Each row has a name. Each question is about the rows just above it.

[113 153 160 105  95  99 183 148] = J_39
[140 100  98 144  99 137 100 100] = J_40
[106 115 144 141 157  78  77 114] = J_510
[125 134 118 159 155 142  73 127] = J_740
Count of [140] in J_40:
1
How many times does J_40 hold [100]?
3
Times [104] occurs in J_39:
0
Count of [128] in J_740:
0

[113 113 140 113 159] -> J_546
[166 110 116 110 162] -> J_603
[177 185 119 185 185] -> J_420
[115 108 115  98  90] -> J_533
[109  91  91 142 133] -> J_295
[147 130  98 111 143] -> J_225
[120 108 120 120 194] -> J_531
[168 112  77 150 130] -> J_499
Count of [111] in J_603:
0
How many times does J_533 hold [98]?
1
Count of [113] in J_546:
3
Count of [185] in J_420:
3
Count of [120] in J_531:
3
Times [91] occurs in J_295:
2
Count of [108] in J_533:
1

[101 114 114 114 114] = J_359
[120 126 120 117 120] = J_693
[158 164 158 164 164] = J_534
[158 121 121 121 122] = J_361
[ 97 113 153 157 168] = J_34
[165 125 165 117 165] = J_718
[128 119 136 128 136] = J_470
How many times does J_718 hold [165]?
3
Times [164] occurs in J_534:
3
How many times does J_359 hold [113]?
0
Count of [136] in J_470:
2
Times [120] occurs in J_693:
3
Times [121] occurs in J_361:
3
Count of [101] in J_359:
1

[134 162 136 144 118 117 136 117 142 156 146 150 145 135 146 124 125 110
 148 152 152 129 145 154 148 122]  J_117
[127 127 128 144 128 129 128 130 134 134 148 118 134 123 122 122 123 128
 120 125 129 130 130 123 134 127]  J_926
[134 162 117 150 150 117 136 117 142 156 146 150 145 150 146 124 125 110
 148 152 152 129 145 117 148 122]  J_856
[129 176 157 114 129 133 124 131 148 164 154 150 148 136 155 136 124 129
 155 161 157 134  91  99 109 135]  J_378
[127 127 118 144 124 129 128 120 134 134 131 118 134 123 122 122 123 128
 120 125 129 130 130 123 134 127]  J_858
[128 165 143 131 125 130 129 127 145 162 147 139 150 129 148 130 126 130
 147 154 154 129 164 134 151 130]  J_398
[129 182 163 137 131 132 139 129 151 165 157 153 149 149 162 141 125 154
 161 165 159 129 192 155 118 126]  J_802
Count of [117] in J_856:
4
Count of [130] in J_926:
3

[175 117 175 117 117] = J_112
[114 111 106 114 114] = J_719
[120 107 101 139 101] = J_70
[112 116 112 101 112] = J_623
[181 137 137 137 137] = J_592
[133 145 136 126 123] = J_276
Times [113] occurs in J_719:
0
How many times does J_623 hold [116]?
1
Times [107] occurs in J_70:
1
Times [117] occurs in J_112:
3
Count of [136] in J_592:
0

[119  64 134 131 139 131 134 133  66 101 119  65 119 131 135 131 130]  J_538
[101 172 108 108 111 175 113 104 175  88  85 152  83 119 114 117 105]  J_60
[ 79  84  79  78  86 118  82  81  99  78  82  78  83  83  81  81  78]  J_618
[103  78 184 186 184 185 186 184  93  97 122 136 104 184 186 185 185]  J_165
[178  98 176  82 171 177 176 178 104 178 134 153 129 173 174 176 176]  J_652
How many times does J_618 hold [81]?
3
How many times does J_652 hold [176]?
4
How many times does J_618 hold [78]?
4
Times [133] occurs in J_538:
1
Times [119] occurs in J_538:
3
How many times does J_165 hold [104]?
1
How many times does J_538 hold [64]?
1

[155 155 156 101 157 156] = J_732
[128 127 127 128 128 128] = J_327
[126 175 127 177 120 127] = J_658
How many times does J_327 hold [128]?
4
How many times does J_732 hold [155]?
2
How many times does J_327 hold [127]?
2
Count of [127] in J_658:
2
Times [157] occurs in J_732:
1

[167 148  65 122 152 166 152 141 149  95 159 148  67 152  70  93 136 141
 143 136 136]  J_848
[102 104 124 133 160 102 160 146 110 122 102 127 127 160 120 125 160 146
 187  60 166]  J_818
[102 104 124 133 107 102 109 109 110 122 102 161 127 110 120 125 109 182
 187  60 166]  J_779
[102 104 124 133 107 102 109 109 110 122 102 112 127 110 120 125 160 147
  98 163 108]  J_13
How many times does J_818 hold [109]?
0
Times [141] occurs in J_848:
2
Times [160] occurs in J_818:
4
Count of [101] in J_779:
0
Times [136] occurs in J_848:
3

[110  99 138 125 152 149 138 131 133 149  95 119 146 138 135 138 112 122
 138 117 139 148 133 121 131 166 122 119 122 113 158 142 153 120 143 137
 131  94 113 142 115]  J_267
[130 106 104 122 132 127 153 143 159 145  87  86 145  87 148 149 144 110
 163 174 122  99 133 106 120 171 139 126  70 106 127 163 150 140 104 147
 134 170 184 109 126]  J_946
[130 102 103 136 143 137 138 121 146 135 109 126 156 118 126 126 129 118
 126 133 124 127 133 121 111 152 112 120 113 121 133 147 149 127 125 150
 128 134 141 139 126]  J_99
[132 100 103 136 141 143 138 111 144 132 111 124 157 132 135 118 125 118
 125 121 124 137 138 121 110 152 129 122 122 127 133 144 149 121 133 150
 125 127 130 142 126]  J_102
How many times does J_267 hold [138]?
5
Times [126] occurs in J_99:
5

[117 143 132 147 133 123 130 147 105 110 168 147 118 110 150 135 146 139
 105 130 140 111 118 131 114 124 140 123  89 134 132 157 110 140  87 124
 106 133 132 147 107 134 131 108] = J_370
[117 143 132 116 133 123 130 130 105 120 168 147 118 110 150 135 146 116
 105 130 115 116 118 131 114 124 140 123  89 135 132 109 134 106 137 135
 123 149 126 116 120 129 105 129] = J_500
[148 134 134 102 128 132 114 113 144 126 119 153  98 135 139 147 144 100
 105 147 154 118 142 117  91 120 195 135 101 137  86 149 114 121  94 122
 103 128 125 135  86 136 167 101] = J_862
[115 147 126 121 125 105 133 134 127 125 117 151 121 118 134 129 133 133
 115 137 104 114 138 141 113 126 142 122  90 121 127 123 102 123 115 142
 123 150 134 119 109 133 112 125] = J_520
How many times does J_370 hold [134]?
2
How many times does J_500 hold [116]?
4
Count of [133] in J_520:
4
How many times does J_862 hold [134]?
2
Count of [146] in J_370:
1

[150 183 184 184 150 184] -> J_136
[140 139  96 140 146 140] -> J_743
[102 142  96 149 146 152] -> J_931
[100  92 100 100  99 174] -> J_756
[141 141 141 154 141 154] -> J_97
How many times does J_97 hold [141]?
4
How many times does J_743 hold [140]?
3
Times [183] occurs in J_136:
1
Times [96] occurs in J_743:
1
Times [152] occurs in J_931:
1
How many times does J_756 hold [100]?
3
Count of [184] in J_136:
3

[168 142 183 152 128  84 100 113  99 152 133 109 180 153 131 106 129  86
 142  86 127  82 134 123 165 136 114 132 121 122 150 164 102 129 146 123
 122 123  67] -> J_160
[117 130 132 129 126 123 128 124 133 130 128 127 130 125 129 128 130 129
 134 132 123 130 128 128 133 135 132 133 118 120 129 126 129 130 125 122
 139 128 124] -> J_666
[134 125 148 133 135 118 124 120 118 135 128 127 126 123 139 116 114 115
 138 126 155 131 127 134 142 107 131 139 125 153 129 144 115 142 134 144
 120 122 120] -> J_315
[157 101 156 134 173 119 122 122  96 140 127 144 103 127 160  84 111  96
 140 102 162 141 117 148 144  89 116 124 163 169 113 145  96 148 144 156
 104 110 124] -> J_905
[149 129 149 134 133 117 122 121 110 135 131 126 131 141 134 116 117 115
 137 102 144 102 127 129 143 125 120 133 127 134 130 151 116 133 140 131
 127 123 117] -> J_433
[117 130 132 129 126 123 128 124 133 130 128 127 131 125 129 128 130 129
 134 132 123 130 128 128 133 135 132 133 118 120 129 126 129 130 125 122
 139 128 124] -> J_969
Times [120] occurs in J_666:
1
Times [140] occurs in J_315:
0

[ 97  97 124 114  97 121 133 120  97 113 112  94] = J_737
[107  97 124 114 116 121 133 120 118 121 112 128] = J_279
[ 95  91 119 107 104 113 117 104 100  99 105 115] = J_95
[ 93  84  98 115  75 131  96 112 114 101 109  96] = J_20
[107  98 125 117 117 124 101  88  79  91 115 105] = J_180
[107  98 125 117 117 117 137 117 121 122 111 111] = J_670
Times [97] occurs in J_737:
4
Times [117] occurs in J_670:
4
How many times does J_737 hold [114]?
1

[111  90 110 110  91 111  81  95 110 107 110 110  84 110  91 112  98 108
 117 117 110 114  91  74  84 112  82 139 102 117  91  91  91 110 112 110
 115 109 112 109 109 105 111 115] : J_866
[111  90  67  98  91 111  81  95 117 107 110 111  84 110  93 112  98 108
 117 117 110 114  91  74  84 112  99  98 102 117 111  98  91 110 112 110
 115 109 112 117 110 105 111 117] : J_12
[114 158  99 115 158 114 148 122 117 110 114 114 115 114 109 115  99 112
 139 117 112 114 158  99 115 116 122 115 127 129 130  99  85 130 124 111
  87 123 125 112 121 115 125 100] : J_90
How many times does J_90 hold [115]?
6
How many times does J_12 hold [98]?
4
How many times does J_12 hold [110]?
6
How many times does J_866 hold [110]?
9
Count of [117] in J_12:
6

[165 149 149 149 150 166] -> J_507
[198 198 198 198 198 198] -> J_252
[108 129 197 129 128 197] -> J_633
Count of [149] in J_507:
3
Count of [198] in J_252:
6
Times [198] occurs in J_633:
0
Times [128] occurs in J_633:
1

[152 176 138 145 179 160]  J_840
[ 85 135 112 119  95 122]  J_788
[145 179 159 171 138 118]  J_921
[171 138 118 107  85 135]  J_405
[107  85 135 112 119  95]  J_755
[107 171 138 171 107 107]  J_273
[179 160 171 138 171 107]  J_64
[176 176 171 160 160 171]  J_312
[138 118 107  85 135 161]  J_491
[176 138 145 179 138 138]  J_669
[138 175 179 160 171 138]  J_710
[118 108  85 135 112 119]  J_222
How many times does J_669 hold [138]?
3
How many times does J_312 hold [175]?
0
Times [139] occurs in J_669:
0
Times [179] occurs in J_64:
1
How many times does J_312 hold [160]?
2
Count of [107] in J_273:
3

[130 135 133 142 133 149 131 153] : J_898
[132 135 133 132 133 158 142 123] : J_916
[133 135 133 142 149 149 133 153] : J_236
[132 135 131 131 131 158 131 125] : J_895
Times [131] occurs in J_895:
4
Count of [133] in J_236:
3

[152 129 129 125 129 130 141 148 171 148]  J_240
[123 130 126 129 127 126  99 128 107 127]  J_776
[171 184 129 127 129 130 141 141 171 141]  J_913
[105 131 125 185 124 125 140 185 145 148]  J_311
Times [129] occurs in J_240:
3
Times [185] occurs in J_311:
2
Times [184] occurs in J_913:
1
Times [125] occurs in J_311:
2
How many times does J_913 hold [140]?
0

